In the data rows, the value 500 means zero.
Some points, each followed by its number:
c(500, 500, 500, 500, 500, 500, 500, 500, 593, 500, 593, 593, 593, 593,
  593, 593, 687, 593, 687, 687, 687, 687, 687, 687, 687, 687, 593, 687,
  593, 687, 687, 687) 0
c(593, 593, 687, 687, 687, 593, 500, 500, 500, 500, 500, 500, 500, 500,
  500, 500, 500, 500, 687, 687, 687, 687, 687, 687, 593, 593, 500, 500,
  593, 687, 687, 687) 1
c(593, 500, 593, 593, 593, 687, 687, 593, 593, 593, 500, 593, 500, 593,
  593, 593, 593, 687, 687, 687, 687, 687, 687, 687, 687, 687, 687, 593,
  500, 593, 500, 500) 2
c(500, 593, 593, 593, 687, 687, 687, 593, 593, 593, 500, 593, 593, 687,
  687, 687, 687, 687, 687, 593, 687, 687, 687, 687, 687, 687, 687, 687,
  687, 593, 687, 500) 3
c(593, 593, 593, 593, 593, 593, 593, 687, 687, 687, 593, 593, 593, 500,
  500, 500, 500, 593, 500, 500, 593, 500, 500, 500, 593, 500, 500, 593,
  593, 593, 687, 593) 4
c(687, 687, 687, 687, 687, 593, 593, 500, 500, 500, 500, 500, 593, 593,
  593, 500, 500, 593, 593, 593, 593, 593, 500, 500, 500, 500, 500, 500,
  500, 500, 500, 593) 5
c(500, 500, 500, 500, 500, 500, 500, 593, 593, 687, 687, 687, 687, 687,
  687, 687, 687, 687, 593, 593, 593, 593, 500, 593, 500, 500, 500, 500,
  500, 500, 500, 500) 6
c(687, 687, 687, 687, 593, 593, 593, 593, 593, 593, 500, 500, 500, 500,
  500, 500, 500, 500, 500, 500, 500, 500, 593, 500, 500, 500, 500, 500,
  500, 500, 500, 593) 7
c(500, 593, 500, 500, 500, 500, 500, 500, 500, 500, 593, 593, 687, 687,
  687, 687, 687, 687, 687, 687, 687, 687, 687, 687, 687, 687, 687, 687,
  687, 687, 593, 687) 8
c(593, 500, 500, 593, 593, 593, 687, 687, 687, 593, 687, 687, 687, 687,
  687, 687, 593, 593, 500, 500, 593, 500, 500, 593, 593, 593, 500, 593,
  593, 500, 500, 500) 9
c(687, 687, 687, 593, 593, 500, 500, 500, 500, 500, 500, 500, 500, 500,
  500, 593, 593, 593, 687, 687, 687, 687, 687, 687, 687, 687, 687, 687,
  687, 687, 593, 593) 10
c(687, 687, 687, 687, 687, 687, 687, 593, 593, 500, 500, 500, 500, 500,
  593, 500, 593, 593, 500, 500, 500, 500, 500, 500, 500, 500, 593, 500,
  500, 500, 500, 500) 11
c(687, 687, 687, 687, 593, 687, 593, 593, 500, 500, 500, 500, 593, 500,
  593, 500, 593, 593, 593, 593, 593, 593, 593, 593, 593, 593, 593, 593,
  593, 593, 593, 500) 12
c(500, 593, 593, 687, 687, 687, 687, 687, 593, 500, 500, 500, 500, 500,
  500, 593, 593, 500, 500, 593, 687, 687, 687, 593, 687, 687, 593, 593,
  687, 593, 593, 687) 13
c(593, 593, 593, 593, 687, 687, 593, 593, 593, 593, 593, 500, 500, 593,
  593, 687, 687, 687, 687, 687, 687, 687, 593, 687, 593, 687, 687, 687,
  687, 687, 687, 687) 14
c(687, 687, 687, 687, 593, 687, 593, 500, 593, 593, 593, 687, 687, 687,
  687, 687, 687, 687, 593, 500, 500, 500, 500, 593, 593, 593, 593, 593,
  593, 593, 593, 593) 15
c(687, 687, 593, 687, 687, 687, 687, 593, 593, 593, 500, 593, 593, 593,
  593, 593, 687, 687, 687, 593, 593, 593, 500, 500, 500, 593, 500, 500,
  500, 500, 500, 593) 16
c(687, 687, 593, 593, 687, 687, 687, 687, 687, 687, 593, 593, 593, 593,
  593, 593, 593, 593, 593, 593, 593, 593, 593, 593, 593, 593, 593, 687,
  687, 687, 687, 593) 17
c(687, 687, 687, 687, 687, 687, 687, 593, 500, 500, 500, 500, 500, 500,
  500, 500, 500, 593, 593, 687, 593, 593, 593, 593, 500, 500, 593, 593,
  500, 593, 500, 593) 18
c(593, 593, 687, 687, 687, 687, 687, 593, 593, 687, 593, 500, 500, 593,
  593, 593, 593, 500, 593, 593, 593, 593, 593, 593, 593, 593, 593, 593,
  593, 593, 593, 687) 19
c(500, 500, 500, 500, 500, 593, 593, 593, 687, 593, 687, 687, 687, 687,
  687, 687, 687, 687, 687, 687, 687, 593, 687, 687, 593, 593, 593, 593,
  593, 593, 593, 593) 20
c(593, 687, 687, 593, 687, 687, 687, 687, 687, 593, 593, 593, 593, 593,
  593, 593, 593, 593, 593, 593, 593, 593, 593, 593, 500, 500, 593, 593,
  593, 687, 687, 687) 21
New points follow, each followed by the numbers of its three nearest points above, looking only along the 4 directions in which the numbered points spread most, nearest first.
c(593, 593, 593, 593, 593, 593, 593, 687, 687, 593, 593, 687, 687, 687,
  687, 687, 687, 687, 593, 687, 593, 593, 687, 500, 500, 593, 500, 500,
  500, 500, 500, 500) 15 9 6
c(687, 687, 687, 593, 500, 500, 500, 500, 500, 500, 500, 500, 500, 500,
  500, 500, 500, 500, 593, 593, 687, 687, 687, 687, 687, 687, 687, 687,
  687, 687, 687, 687) 1 10 13
c(500, 500, 593, 593, 500, 687, 593, 687, 687, 687, 687, 687, 593, 593,
  593, 593, 687, 687, 687, 687, 687, 687, 593, 593, 500, 500, 500, 500,
  500, 500, 593, 500) 9 15 6
c(593, 593, 593, 593, 593, 593, 687, 687, 687, 687, 687, 687, 687, 687,
  593, 593, 593, 593, 500, 500, 500, 593, 500, 500, 500, 593, 500, 500,
  500, 500, 593, 500) 9 15 4
c(500, 500, 593, 593, 687, 687, 687, 687, 687, 687, 687, 593, 593, 593,
  593, 593, 500, 500, 593, 593, 500, 500, 593, 500, 500, 593, 500, 500,
  500, 593, 500, 593) 4 21 9
c(687, 687, 687, 593, 500, 500, 500, 500, 500, 500, 500, 500, 500, 500,
  500, 500, 500, 500, 500, 500, 500, 500, 500, 500, 593, 687, 687, 687,
  687, 687, 687, 687) 1 12 18
c(593, 593, 593, 500, 500, 500, 500, 500, 500, 500, 500, 593, 593, 593,
  687, 593, 593, 687, 593, 687, 687, 593, 500, 593, 500, 500, 593, 593,
  593, 593, 500, 593) 2 12 6
c(500, 593, 593, 500, 593, 687, 593, 687, 593, 593, 687, 593, 687, 687,
  687, 687, 687, 593, 500, 500, 500, 500, 500, 500, 500, 500, 593, 593,
  593, 593, 593, 593) 9 15 21
c(593, 500, 593, 593, 500, 593, 593, 687, 687, 687, 687, 687, 687, 687,
  593, 593, 687, 687, 687, 593, 593, 500, 593, 500, 500, 500, 500, 500,
  500, 593, 500, 593) 9 6 15
c(593, 593, 500, 500, 500, 500, 500, 500, 500, 593, 687, 687, 687, 687,
  687, 687, 687, 687, 593, 593, 593, 500, 500, 500, 500, 593, 500, 500,
  593, 500, 593, 500) 6 9 20
c(500, 500, 500, 500, 500, 500, 500, 500, 500, 500, 500, 500, 593, 593,
  687, 593, 593, 593, 593, 500, 500, 500, 593, 687, 687, 687, 687, 687,
  687, 687, 687, 687) 0 8 20
